In the data rows, 128 means zero.
Every row has a hidden score from 0 to 30. What is each row's score? 15 is about the middle. The score is a weighted sum of the row's numbers plus the product of two more (or one squared), each taken from its middle value.
[145  97  98 142 114 143 164  98 140 109 137  96  83 105 129 139 142 154  87  86 157 144 150  98] 12
[ 99 113 111 170 137 124 171 128 137 129 135 122  98  98 116  92 148 170  94  93 165 160 183 105] 25
[116 186 178 148 153 154 119 189 122 172  71 203 172 144 160 177 126  69 217 192  84 120 118 190] 11
[123 136 128 113 123 130 143 150 132 117 134 135 120 166 137 127 114 141 113 107 118 129 142 127] 15
[123 127 113 116 131 120 123 133 130 125 113 132 137 127 134 134 137 127 128 114 131 135 133 122] 13
[153 123 134 140 145 143 110 141 135 136 124 125 139 162 123 120 127 120 112 130 136 130 139 138] 19
[125 144 161  90 101 115  92 111  81 135 169 110 174 136 114 122  57  66 150  90  66  81  42 157] 25
[133 161 168 120 121 205 128 190 140 167  79 167 158 166 141 150 150 105 172 178 137 148 131 160] 19
[106 127 156  93 116 108 131 135 111 137 128 122 137 156 145 134 106  99 145 119 127 104 120 142] 26
[143 175 137 148  86 124 137 164 150 113  79 168 139 173 137 136 180 128 149 180 129 122 148 141] 17
[126 118 135  86 130 128 135 125 126 122 151 118 134 128 123 115  82  89 126 101  90 104 108 153] 17
[107 113 113 108 144 132  94 102 133 142 149 112 105 121 131 112 119 136 100 103 148 125 130 108] 12
[100 138 133 105 144 120 127 126 106 118 141 125 135 130  99 137 110 108 159 108 107 104  98 142] 14
[140 114 104 134 144  81 131 127 144 111 131  97 113  96 126 129 141 171 120 127 171 152 140 111] 4
[137 193 141 145 129 126 126 189 134 139  90 187 150 154 137 157 159 154 181 170 159 130 150 146] 15
[121 102  98 144 168 110 128  92 146  98 148 136 109  87  98 127 141 150 114 119 139 140 144 103] 1
[109 109 100 143 150  96 135 117 139 109 125 107  89  88 119 110 144 156 102 117 161 172 152 107] 9
[134 177 162 108 109 160 131 163 131 130 100 157 154 162 144 151 120  81 154 159 105 130  93 176] 21
[136 180 134 158  98 160 147 183 150 113  87 183 150 144 157 162 163 136 159 188 137 141 143 141] 9
[156 194 144 146  96 185 158 151 172 137  80 178 160 137 140 145 170 117 170 187 144 148 156 148] 12
[112 113 107 131 118 133 135 101 144 100 132 138 105 123 124 111 118 143 107 130 132 125 136  89] 14
[138 152 147  91 107 139 128 145 104 156 136 149 173 130 116 151 111 101 147 150 109 106 107 164] 20
[135 158 157 133 138 186 141 175 146 163  86 167 146 143 156 155 162 110 155 156 114 164 133 149] 14
[145 150 144 115 121 167 124 186 141 113  87 176 172 139 126 143 142 103 159 130 132 147 133 157] 8
[144 117 112 151 127 124 134 128 132 125 121 109 119 131 142 110 145 157 124 125 147 129 165 104] 19
[114 102 111 180 147  97 142 128 144 109 125 111 113 106 141 107 155 156 100 102 149 148 143  88] 14
[123  98  96 132 108 102 162 110 127 135 110 129 106 112 107 101 134 148 104 121 165 135 154  99] 21
[134 137 163  76 205 136  75 102  86 145 177 124 159 141 133 133  48  76 155 105  83  72  78 172] 17
[144 119 132 129 136 111 127 116 128 141 131 137 127 109 132 119 129 141 137 132 116 121 103 127] 8
[150 171 146 119 107 133 146 179 149 162  80 156 150 181 147 134 167 106 146 180 125 130 129 148] 28
[105  84  86 183 101  94 142 100 135  70 144  83  72  99 102 120 152 185  90 118 176 159 171  66] 7
[140  97 141  59 134 106  92  89  72 130 196  91 139 127 126 116  50  78 101  66  81  74  62 157] 26
[148 159 149 107 121 128 142 202 134 162 104 166 162 173 153 163 139 103 148 169 131 113 107 164] 23
[139 166 139 122 168 154  92 137 112 171 111 145 157 143 133 151 131 106 172 151 102 128 108 145] 13
[151 167 147 165 101 172 146 193 141 172  75 187 163 159 142 167 152 108 175 183 109 151 150 153] 13
[120 163 148 122 112 161 143 181 144 181  93 181 168 156 127 141 144 121 160 184 131 140 134 137] 17
[124 126 113 153 142 118 135 126 126 144 131 116 107 104 125 126 146 141 121 111 142 146 126 133] 16
[120 117 124 125 122 146 140 108 147 121 136 101 115  87 122 123 135 129 102 109 143 136 155  96] 12
[119 145 136 128 118 158 137 126 123 125 106 158 138 123 135 133 143 111 177 159 110 135 127 143] 10
[129 157 154 111 145 115 125 137 110 141 108 149 158 123 132 149 121  98 158 147  93 109 122 167] 15
[141 187 187 112  83 175 114 192 130 181  93 173 181 156 124 143 145 108 176 162 104 120 103 181] 17
[151 137 158 118 170 143  99 126 125 140 130 140 156 135 138 144  94  92 160 126  84  99  89 150] 10
[132 116 101 143 164 127 127  97 146 112 115 117 115 121 140 159 152 142 143 136 159 129 137 105] 6
[127 134 144 113 151 142 125 127 112 149 124 134 129 151 146 146 123 112 133 109 115 100 141 151] 22
[148 113 107 157 126 130 142  91 129  90 133 126  90 133 122 120 144 150 101 125 143 167 142 110] 12
[ 68 103 101 145 171 105 127 118 101 144 141 112  96  97 134 113 139 158 107  93 143 158 126 101] 19
[ 96 127 125 146 122 141 144 131 139 116 143 125 131 103 138 133 127 127 142 107 151 114 148 121] 14
[112  64  75 128 166  84 134  22 125 111 200  47  74  75  84  86 116 182  73  88 148 119 155  77] 14
[129 146 149  89 179 156 125 183 117 134 119 156 150 158 125 137 140 113 138 146 118 111 121 156] 22
[116  85 105 129 186  70 152 119 129 100 153  86 110 105 126  97 118 156  95 113 157 138 147  96] 19
[132  98 108 137 140 133 125 122 124  99 133 111  95 110 115 130 150 157 105 118 155 134 146  96] 11
[139 113  95 170 134 111 134  88 144 116 146 105  85 100 123 134 170 171 101 106 143 148 146  93] 8
[112  76  91 153 163  96 163 103 151 136 148 101  81  79 113  99 162 189  89 106 171 161 199  63] 13
[139 165 120 138  82 134 155 176 159 156  76 173 159 134 178 160 149 151 163 167 138 139 148 133] 9
[141 132 121 124 147 133 122 125 144 121 117 125 128 104 120 121 134 125 125 133 147 146 139 103] 8
[116 104 115 117  96 135 142 125 131 112 130 117 105 126 116 143 125 146 109 114 146 138 122 119] 14
[147 132 116 207 139 134 155 110 127 129 120 125 113  98 101 127 154 163  97 134 152 147 178 100] 15
[166 169 149  91 115 144 124 168 114 147 117 156 164 122 146 125 100 102 158 128 122 107 103 169] 8
[132  77  80 165 133  90 142 105 129 111 142 102  62 101 106  99 150 174 101 106 197 166 181  76] 13
[109  91  79 179  94  90 147 114 153 123 134 111  59  72  91 104 171 165  80 109 174 161 160  64] 9
[130 114  98 176 121 136 129 119 160 158 115 124 107 136 122 100 153 178 108 125 154 155 168 115] 13
[125 179 144 153 119 146 156 185 156 165  68 185 144 141 147 148 179 133 152 186 157 136 166 144] 21
[139 142 164 119 111 105 141 172 126 135 102 170 142 159 126 144 113  96 151 164  91 104 104 147] 19
[120 108 110 164 144 138 156 135 134 123 124 130 104 141 103 117 133 127  94 129 140 127 141 115] 22
[135 166 132 147  91 165 132 164 144 178  74 169 141 178 123 182 175 120 186 141 125 138 133 145] 13
[141 119 101 134 125 112 150 141 137  99 130 125 100 127 118 119 135 169 121 120 155 151 144  96] 10
[175 184 186  99 120 150  92 146 122 171  89 183 183 154 125 176 118  84 191 166  99  88  87 181] 18
[106 125 127 135  90  87 137 145 135 131 116 121 121 105 154 134 144 147 124 138 136 138 152 119] 13
[111 115 112 157 125 105 135 125 154 106 130 137 116 136 132 123 166 144  96 138 164 165 160 114] 15
[138 116 111 150  89 102 151 101 131 108 113 123 104 107 130 105 145 149 107 121 139 154 144 119] 16
[106 109  98 131 127 133 131 121 136 127 163 126 120 126 116 124 128 126 116 110 124 120 129 107] 14
[136 106 117 151 130 114 141  78 129 113 151 127 111 100 125  94 131 165  98 145 132 119 127 112] 13
[133 130 109 156 148 125 150 116 143 120 146 125 107 106 126 108 139 165 109 116 148 146 134 105] 14
[132 169 167 112 127 174 131 159 126 138 120 183 157 179 170 142 139  95 170 179 111 129 126 152] 19
[120  92  78 163 107 110 150 109 141 101 127 103  67 109 119 114 154 170  77 132 167 170 177  60] 14
[ 96 102 120 142 103 128 141 123 120 136 145 114 121  81 123 132 112 154 104  96 131 129 152  96] 9
[115 118 111 155 113 139 140 113 121 120 131 106  96 105 141  99 138 139 109 147 181 141 153 109] 20
[129  81  72 150 125  97 171 104 136  96 138 104  88 104 115  89 165 200  73 139 180 190 203  51] 13
[136 171 145 156 114 169 134 168 157 139  89 163 159 163 107 154 155  91 156 188 120 143 136 171] 17
[141 108 123 151 109 116 128  96 118  86 143 108 120 145 127 105 139 168 128 139 143 126 139 103] 16
[110  67 106 124 136  84 124  73  93  81 178  78  94  90 112  93 105 155  70  68 144 136 141  91] 15
[143 171 140 140 133 127 152 161 170 158  94 156 139 167 140 137 160 111 134 182 130 163 123 145] 21
[ 93 128 124 126 139 141 108 117 134 153 115 124 127 126 130 112 121 132 140 130 116 122 111 131] 14
[133 170 133 191 107 129 148 171 159 148  68 150 147 118 113 168 157 151 158 149 136 142 132 135] 8
[117 161 142 129 133 128  95 162 106 132 108 157 182 162 121 147 116  64 147 142  97 102 103 176] 26
[129 104 122 105 161 147 133 111 123 110 165 104  97 133 103 105 141 117 110 123 132 147 125 107] 19
[130 131 158  91 112 146 111 106  93 150 163 116 150 140 131 125 111  75 141 102  95  93  99 147] 28
[148 129 133 124 125 119 125 150 126 165 137 144 144 118 134 139 129 145 144 104 107 121  98 126] 5
[154 126 124 164 100 122 118 104 147 138 115 137 128 140 162 110 136 149 127 110 143 112 123 126] 12
[130  73  74 181 164 133 138  93 158  98 121 112  71 114 119  99 167 212  85 129 199 155 194  66] 9
[130 171 164  83 105 120 113 138 127 157 107 146 168 153 129 144 106  70 164 137  95  92  98 171] 27
[157 159 164 117 102 168 112 151 145 121 109 157 164 143 130 135 124  78 183 147 102 109  88 153] 13
[134 157 145 102 131 146 136 148 140 155 105 159 164 148 142 161 121 106 153 147 114 126 122 140] 14
[132 121 162  65 145 134  84  96  79 129 181 118 157 146 137 118  66  93 125  86  66  75  74 156] 22
[124 118 105 123 174 170 145 132 146 129 138 116 103 134 129 157 136 123  96 116 157 129 157 107] 15
[143 132 157  72 138  87  95 134  92 121 153 127 179 127 136 132  65  87 133  83  66  86  61 161] 13
[150 183 150 133 133 172 127 179 136 174  90 162 155 161 128 144 146 117 161 161 129 114 123 156] 22
[124 118 102 170 100 117 179  99 158 128 105 116  92  76 121 123 168 158 117 149 172 150 182 105] 14
[152 156 138 139 135 161 132 182 142 136  80 190 133 147 134 137 171 119 150 190 133 131 146 141] 15
[113  89  99 142 113 123 134  99 136 118 148 101  99 106  94  92 125 156  92 105 160 136 150  84] 15
[160 140 153  97 103 133 134 170 118 117 120 144 147 140 133 131  93 116 138 132 111 109 104 157] 15
[127 149 154  91 124 104 140 146 113 118 118 149 164 128 132 150 112  82 156 144 103 104 119 167] 15
[133  88 138  76 129  87 100  79  90 100 199  81 151 114 119 122  60 103 109  64  90  77  67 133] 17
[115 119 102 120 123 111 141 117 145 125 148 122 103 100 134 113 106 169 105 122 141 133 156 102] 8
[119  95  71 188  71 155 156 142 177  76 119  87  63 140 136 101 169 206  67  99 189 186 183  79] 14
[109 109 123 141  91 105 148 106 124  98 128 126 107  95 126 121 119 148  99 138 145 132 139 115] 15
[132 142 158 121 111 121  92 175 123 165 115 156 137 158 124 150 116  90 147 124  86 120 108 154] 22
[124 125  98 136 138 130 148 129 114 112 141 118 117 104 115 110 138 150 121 138 149 130 153 105] 18
[116  82 107 113 131 151 128 100 119 101 188  73 119  91 113  88  90 129  97  77 116 107  99 102] 12
[122 108 108 132 104 129 139  95 130 139 164 100 108 108 123 132 119 135  96 116 135 151 127 119] 17
[121 107 153  51 136 120 110 102 100 141 176 107 157 131 130 116  65 104 124 113  61  72  76 150] 19
[125 135 140 126 138 124 113 126 107 159 133 133 147 121 117 130 109  95 130 117 113 120 109 131] 18
[171 174 141 138 119 132 138 180 150 119  84 179 151 170 136 143 141  92 177 167 118 150 126 171] 12
[121 120 147 100 108 113 121  99 119 104 140 141 126 137 116 146 119 145 119 100 131  97 121 129] 14
[153 150 137 112  85 139 144 129 146 124 110 141 123 150 118 140 140 150 138 139 128 133 140 129] 12
[126 139 114 143 130 159 132  95 130 139 130 121 131 125  98 133 133 135 119 112 151 155 142 118] 17
[128 186 171 102 132 132 103 162 121 176  90 174 173 163 134 171 126  99 176 138  70 129  87 180] 15
[139 157 176  87 140 159  89 165 101 180 129 166 193 147 134 155  89  68 165 141  75 103  66 193] 13
[130 121 137 121 132 143 116 117 142 173 146 112 130 137 133 131 134 111 119 155 113 132 131 146] 20
[156 126 172  36 152 148  79 132  89 132 180 118 174 141 128 135  53  90 152  84  47  73  66 176] 12
[128 127 126 139 142 105 122 124 110 135 133 119 147 134 127 115  93 118 129 117 101 108  92 147] 17
[123 105  96 159 122 108 126  98 141  96 143  84  83 102 136 136 150 188  95 140 149 149 125  81] 7
[129  80  88 133 145 110 154  82 121 102 142  83  78 114 128  95 134 172  93 112 149 152 155  99] 18
[115  93  94 126  77 116 116 116 123 111 145 104 114  96 124  98 127 143 110  63 154 133 149  99] 11
[141 105 102 148 134 134 158 142 145 141 117 105  90 139 104 137 143 139 122 140 156 129 171  96] 18
[112 131 150  71 159 144 115 136 102 155 138 126 146 141 138 130  97  82 141 138  87  86  98 169] 25
[100 125 125 168 171 113 125 153 128 128 131 122 130  86 138 126 116 135 121 129 126 123 140 117] 6
[144  90  81 153 130 123 174  97 128 127 147 118  98 102 111 114 168 166 103 111 190 168 170  81] 19
[151 122 107 110 110 150 142 123 152  90 119 134 105  89 140 125 160 162 126 125 153 138 163 126] 3
[121 120 116 100 166 135 135  95 113 128 126 104 143  98 125 107 110 113 107 123 122 116 110 142] 18
[100  96 116 134 161 128 125 102 120 147 128  89 110 109 134 104 114 168  97 110 152 139 110  98] 12
[110 151 124 147  81 122 148 132 148 143  87 163 150 162 135 156 159 140 174 123 121 141 115 134] 7
[135 112 110 172 152 112 170  92 155 121 134 118  93 138 112 131 182 172 113 117 174 150 173  87] 17
[143 100 131 105 124 116 120  81 111 114 157  98 111 145 132 109 110 120 111  69 122  98 134 129] 22
[157 164 135 151  82 150 140 156 139 135  73 168 133 162 153 142 168 107 164 190 138 149 162 139] 21
[104 111 108 144 179 113 134 108 133 105 127 137  91 118 136 118 137 154 122 136 155 137 145 109] 12
[114 114  96 164 116 143 146 109 147 103 134 105 108 127 131 119 136 139  90 129 155 141 150  96] 17
[132 109 101 163 160 139 152  95 151 113 127 114  93 108 107 126 170 147  95 130 156 155 166  91] 11
[161 169 127 166 135 182 128 161 146 141  85 175 155 162 143 124 173 125 159 194 139 132 138 147] 18
[ 95  62  88 135 146  95 133  61 149  79 187  60  63 106 109  90  98 184  36  85 150 114 141  80] 14
[128 124 146 130 140 118 133  93 117 139 144 131 135 135 146 140 108 127 142  99 128  85  97 145] 22
[ 94  66  96 149 163  95 125  52 121  82 186  58  69  98 103  90 127 155  73  61 151 140 159  74] 13
[125 121 140 115 110 110 120 102 104  98 143 109 141 125 143 127 106 118 127  94 114 114 104 141] 16
[116 184 146 157 110 163 147 192 144 172  69 167 154 138 155 132 160  96 149 157 128 129 148 137] 24
[141 163 147 159 112 138 130 157 160 141  94 158 161 144 157 137 154 145 135 172 136 150 158 144] 11
[151 183 152 168 137 148 153 190 169 171  63 173 137 147 149 151 184 112 149 168 145 147 134 177] 24
[137 163 160 140  99 115 147 183 139 161  94 177 142 150 137 137 142 106 161 172 125 132 123 169] 21
[115 163 133 145 191 172 124 159 128 146  87 168 140 149 134 184 155 105 169 171 122 123 123 147] 11
[147 196 158 133 142 105 103 148 129 143  95 162 167 168 119 174 123 104 181 132 118 118 111 176] 15
[121 142 152 120 141 150 105 137 110 152 131 121 133 161 124 157 107 100 150 129 111 135 115 144] 21
[138 167 153 122 123 143 119 162 133 129 124 149 152 142 137 160 122  87 172 149  75 102  99 157] 9
[128 140 121 102 135 121 102 146 132 125 123 129 112 102 104 135 130 121 131 136 137 135 134 126] 11
[ 92  78 126  78 175 125 102  94  92 121 173  78 132 154 128 124  69 121  99 103 101  72  89 120] 23
[ 86  86  78 143  93 149 127 113 152  88 136  85  39 103 141  98 139 177  75  92 178 170 179  67] 12
[120 106 125 130 152 141 121 108 118 122 146 114 115 112 100 136  88 134  95 124 139 129 101 116] 12
[115 151 136 150 145 157 141 138 120 135 100 151 150 126 136 134 133 101 120 138 117 114 123 138] 21
[129 124 108 144 144 116 134 126 134 116 136 125 107 126 145 120 132 136 102 154 156 150 138 109] 15
[107 120  93 172 102 135 142 167 122  93 136 123  86 106 137 132 157 144 107 155 179 151 157  93] 15
[134 150 144 106 182 139 125 138 119 146 128 162 161 138 151 137 118 129 155 167  90 114  79 166] 14
[115 148 145  99 155 141 107 109 129 142 133 139 155 142 133 132 105 102 144 151 111  97  95 166] 19
[137 140 142 139 100 122 138 150 125 139 126 142 141 132 123 130 126 131 130 133 112 107 117 147] 18
[ 91  51  57 133 122  94 124  44 120  79 199  51  57  99  92  82  95 188  54  82 149 143 163  73] 15
[124 128 123 158 131 137 133 155 121 138 101 130 113 136 120 161 131 125 128 141 130 137 119 128] 16
[142 162 159 118 170 132  98 129 127 121 116 149 162 157 137 157 127  78 168 140  94 110  98 171] 12
[109 104 104 123 121 101 168 108 127  82 157 106 101 114 121 107 140 154 118 110 161 114 120 108] 26
[116  90  74 171 133 113 140 113 163  86 131  79  87 131 134 103 156 174  70 130 176 157 185  84] 15
[118 134 138 106 101 156 113 124 118 138 125 125 138 127 130 153 115  92 137 133 125 118  98 128] 22
[ 83  85  99 142 138  94 127  98 124 105 157 114 103 115 101 115 126 153  89  80 169 125 128 107] 16
[121 109 131 153 106 148 142 127 135 107 127 109 113 104 138 123 165 170 102 137 144 161 151 101] 13
[142 130 117 196 105 127 142 149 141 131 123 130 111 175 125 122 144 147 132 158 146 149 138 119] 22
[124  97 138  70 144 107  88  93  95 127 193  87 144 126 106 118  55 107 112  61 102  62  73 127] 16
[137 151 168  80 148 134  99 172 117 137 130 153 170 137 146 152 121 104 150 152  91  99 103 168] 11
[111 127 175  70 119 138  88 107  78 127 169 125 155 132 118 122  45  68 141  88  66 100  56 163] 29
[125 102  92 159 153  80 140 114 129 137 149 115  97 122 108 112 128 151  89 115 134 131 142 109] 17
[104  54  81 133 175 120 142  75 132  60 180  66  68  82 116 118 111 178  65  85 169 152 165  68] 2
[119 147 139 101 125 148 143 146 121 140 117 161 153 144 155 139 126 120 142 150  97 130 128 144] 15
[126 117 106 173 145 116 151 135 155  90  97 120  93 117 137 123 147 154 117 158 154 136 162  92] 9
[135 103 142  90 159 137  90  76  90 105 182  94 144 133 134  88  55  95 126  85  84  55  76 135] 20
[134 172 122 152  74 146 135 166 145 146  79 166 139 163 135 144 165 120 174 189 144 142 143 148] 21
[134 112 115 128 155 132 151 109 131 139 142 108 112 116 136 137 146 143 117 150 141 137 162 103] 17
[130 102  93 133 133 123 134 109 133 100 134 105 108  97 143 137 121 146 100 126 126 148 168 105] 5
[136 134 139 110 128 122  88 144 101 148 143 119 149 106 127 117  72 102 150  93  94 104  87 156] 2
[144 178 174 136 109 160 123 175 133 132  88 186 177 154 170 139 150  64 180 157  99 107 107 172] 18
[ 80  98  79 171  98  84 136 123 151 130 128 100  68 116 127  91 163 166  77 113 178 150 171  64] 19
[120 157 153 130 117 159 139 171 115 119 104 159 181 132 151 163 106  97 147 167 103 128  90 168] 13
[118 117 109 149 119 111 141 118 136 120 132 117 116 107 114 128 143 142 114 109 148 108 117 117] 16
[154 186 209 103 142 145  92 185  97 180  97 176 204 192 185 140  75  45 197 163  69  82  59 227] 23
[133 113 166  39 124  97 104  95  91 103 181 111 158 177 123 108  39  93 143  63  55  88  39 158] 20
[ 88  93  77 150 140 107 145  77 149  67 134  89  66  81 113 122 156 186  85 131 175 166 160  60] 3
[103 125 134 112 132 104 121 132 126  90 142 119 130 128 131 109 116 109 132 142 135 135 104 138] 17
[134 161 151 159 136 159 154 175 147 156  74 182 137 158 130 173 151 123 146 188 142 143 130 151] 17
[122 118 105 138 131 129 139 132 144 119 141 124 114 122 128  98 144 120  97 104 148 129 133 122] 19
[117  78  94 159 166  85 149  91 160  92 145  89  61  96 107 117 166 187  64 129 181 165 189  61] 8
[136 115 131  78 123 112 134 133 116  96 162 120 123 125 110 139 115 135 118 109 102 127 117 121] 6
[121  92 140  57 134  77  85  94  87 113 190  89 134  98 143 122  38 112 115  86  76  88 107 151] 16
[113  67  84 108 138 112 130  96 133 109 178  70  72  99 100  97 121 190  78  71 163 143 144  74] 10
[128 157 170  89 154 135 118 105 138 112 126 125 163 129 133 133 101 104 151 152  97 107  96 156] 12
[109  92 139  75 140 137 119  77  82 105 200  67 128 102 125 115  42 100 120  57  79  74  70 131] 17
[115  90  68 188 135 132 171 114 162 106 136  84  56 101  98 113 180 176  79 125 193 189 178  57] 15
[143 128 121 121 145 155  94 105 113 141 131 127 122 136 135  90 104 113 126 130 121 137 121 122] 18
[125 122 112 152 120 144 142 114 161 119 117 120 107 137 129 136 156 167 121 138 163 151 160 100] 11
[130 106 104 159 123 133 135 114 143 111 109 130 110 116 100 106 138 120 127 139 147 135 134 119] 16
[141 105  98 133 115 130 129 122 148 109 138 111 107 115 103 102 151 129 133 126 136 135 150 101] 11
[121 122 105 132 101 126 120 136 158 145 116 135 112  96 120 146 146 140 126 136 140 134 141 106] 7
[113 146 146  97 115 138 120 148 120 141 118 151 159 150 137 141 117  65 149 119 112 102 104 147] 25
[156 169 164 124  91 127 123 154 130 156 115 167 185 171 138 143 120  84 160 141 107 113  93 159] 23
[136 128 122 150 127 115 141 130 173 101 131 124  96  89 125 109 159 167 133 137 151 148 156  94] 2
[158 147 127 141 119 131 128 167 140 137  76 174 143 155 131 145 165 134 173 182 121 149 174 146] 8
[123 102 108 121 143 126 137 111 107 124 118 120 109 132 122 132 146 155 129 129 158 145 156 106] 17
[112  96  84 169 100 135 142  99 151 110 150  90  77 110  96 100 155 178  93 103 203 170 175  76] 15
